One turn moves every row onto another: examples first, then more rows asked:
gak: [-0.14,  0.12,  0.20, -0.07, -0.23,  0.01, -0.22, -0.17, -0.05, -0.07,
  0.05,  0.22]
rafub: [ 0.26, -0.09,  0.30, -0.18,  0.04, -0.24,  0.02, -0.02,  0.06,  0.17,
  0.01,  0.20]
ruzu: [-0.08,  0.24,  0.12,  0.11, -0.24, -0.07, -0.07, -0.35,  0.06, -0.02,
  0.22,  0.19]
pizan: [ 0.00,  0.12,  0.26, -0.01, -0.11, -0.11, -0.26,  0.00, -0.08,  0.11,
  0.14,  0.43]
Zife: [ 0.06,  0.24,  0.34,  0.00,  0.03, -0.06, -0.19, -0.09,  0.17,  0.30,
  0.28, -0.08]
Pepet: [ 0.03, -0.13, -0.05, -0.11, -0.02,  0.15,  0.05, -0.11,  0.16,  0.07,
  0.16,  0.21]
bodib: [ 0.11, -0.09, -0.05, -0.03,  0.03,  0.09,  0.07, -0.08,  0.19,  0.16,
  0.24,  0.29]
notu: [ 0.14,  0.03,  0.14,  0.07, -0.06, -0.32,  0.20, -0.29,  0.10,  0.16,
  0.14,  0.00]
Ketik: [ 0.01,  0.21,  0.38, -0.07,  0.03, -0.04, -0.26, -0.01,  0.06,  0.24,
  0.27,  0.03]
Fim: [ 0.03,  0.19,  0.37, -0.09,  0.02, -0.02, -0.26, -0.02,  0.11,  0.26,
  0.21, -0.06]
batam: [ 0.11,  0.09,  0.24, -0.12, -0.15,  0.04, -0.25, -0.12, -0.06, -0.05,
 -0.02,  0.40]
mezu: [ 0.06,  0.24,  0.17,  0.17, -0.11, -0.18, -0.12, -0.19,  0.05,  0.15,
  0.31,  0.39]
sonon: [ 0.32,  0.23,  0.15,  0.01, -0.08,  0.09, -0.16, -0.36, -0.14,  0.10,
 -0.11,  0.02]
Firu: [ 0.22, -0.04,  0.22,  0.00,  0.04, -0.36,  0.08, -0.05,  0.02,  0.27,
  0.11,  0.19]
Gabog: [ 0.04, -0.15, -0.11, -0.03, -0.04,  0.09,  0.02, -0.07, -0.01,  0.14,
  0.08,  0.25]
Lavob: [ 0.26,  0.19,  0.22,  0.04, -0.07, -0.09, -0.18, -0.14,  0.03,  0.11,
  0.16,  0.51]
sisod: [ 0.29,  0.02,  0.22, -0.01,  0.03, -0.31,  0.18, -0.21,  0.19,  0.18,
  0.16,  0.14]
fotuk: [ 0.04,  0.18,  0.15, -0.04, -0.24,  0.07, -0.11, -0.38,  0.04, -0.14,
  0.03,  0.23]
Kop: [ 0.08, -0.13, -0.03, -0.11,  0.01,  0.12,  0.01, -0.04,  0.14,  0.12,
  0.18,  0.28]
nupos: [ 0.00,  0.24,  0.33, -0.03, -0.03, -0.02, -0.18, -0.17,  0.17,  0.22,
  0.25, -0.16]
Rofe: [ 0.38,  0.29,  0.14,  0.11, -0.06,  0.03, -0.12, -0.39, -0.10,  0.18,
 -0.01,  0.06]
duvo: [ 0.08, -0.08, -0.16,  0.07, -0.02,  0.04,  0.09, -0.14,  0.04,  0.18,
  0.17,  0.24]
lik: [ 0.34,  0.22,  0.16,  0.03, -0.07,  0.06, -0.15, -0.33, -0.10,  0.18,
 -0.12, -0.04]
Fese: [ 0.19,  0.28,  0.12,  0.13, -0.15, -0.06, -0.04, -0.39,  0.12,  0.00,
  0.21,  0.34]
rin: [ 0.02, -0.06,  0.16, -0.11, -0.14, -0.19,  0.12, -0.25,  0.01,  0.03,
 -0.05, -0.08]
tered: [ 0.40,  0.26,  0.15,  0.09, -0.02,  0.02, -0.13, -0.34, -0.08,  0.25,
 -0.05,  0.00]
zozu: [ 0.11, -0.11,  0.25, -0.25, -0.07, -0.13,  0.04, -0.15,  0.06,  0.00,
 -0.09,  0.03]
mab: [ 0.42,  0.23,  0.19,  0.06,  0.01,  0.00, -0.18, -0.24, -0.11,  0.28,
 -0.07,  0.07]
Memav: [-0.06,  0.27,  0.32, -0.03, -0.06,  0.00, -0.18, -0.19,  0.14,  0.16,
  0.30, -0.11]
zezok: [ 0.36,  0.20,  0.19, -0.03, -0.04,  0.06, -0.24, -0.23, -0.18,  0.17,
 -0.13,  0.11]
gen: [ 0.15,  0.01,  0.18, -0.08, -0.10, -0.19,  0.19, -0.35,  0.18,  0.02,
  0.06, -0.04]
gid: [ 0.36,  0.17,  0.19, -0.01, -0.02,  0.06, -0.20, -0.23, -0.14,  0.22,
 -0.14,  0.02]
kuda: [ 0.09, -0.13,  0.25, -0.17, -0.05, -0.24, -0.01, -0.01, -0.07,  0.13,
 -0.08,  0.10]
megem: [-0.02,  0.20,  0.36, -0.10, -0.03,  0.02, -0.24, -0.09,  0.12,  0.20,
  0.19, -0.14]
Pep: [ 0.43,  0.26,  0.18,  0.07,  0.01, -0.01, -0.19, -0.25, -0.14,  0.23,
 -0.03,  0.16]
mubom: [ 0.02,  0.28,  0.33,  0.02,  0.02, -0.06, -0.19, -0.13,  0.14,  0.25,
  0.36, -0.01]
Zem: [ 0.08, -0.12, -0.11,  0.03,  0.00,  0.05,  0.05, -0.06,  0.00,  0.21,
  0.14,  0.28]
loso: [-0.07,  0.19,  0.36, -0.13, -0.04,  0.03, -0.26, -0.08,  0.07,  0.15,
  0.20, -0.08]
Zifaz: [ 0.06, -0.08, -0.08, -0.05, -0.01,  0.11,  0.09, -0.15,  0.20,  0.10,
  0.23,  0.21]
vuvi: [ 0.02, -0.11, -0.15,  0.02, -0.06,  0.10,  0.08, -0.16,  0.02,  0.12,
  0.12,  0.19]

Firu turns into rafub
Memav turns into Rofe
gid turns into megem
Now find these:
Gabog turns into Pepet
ruzu turns into Fese

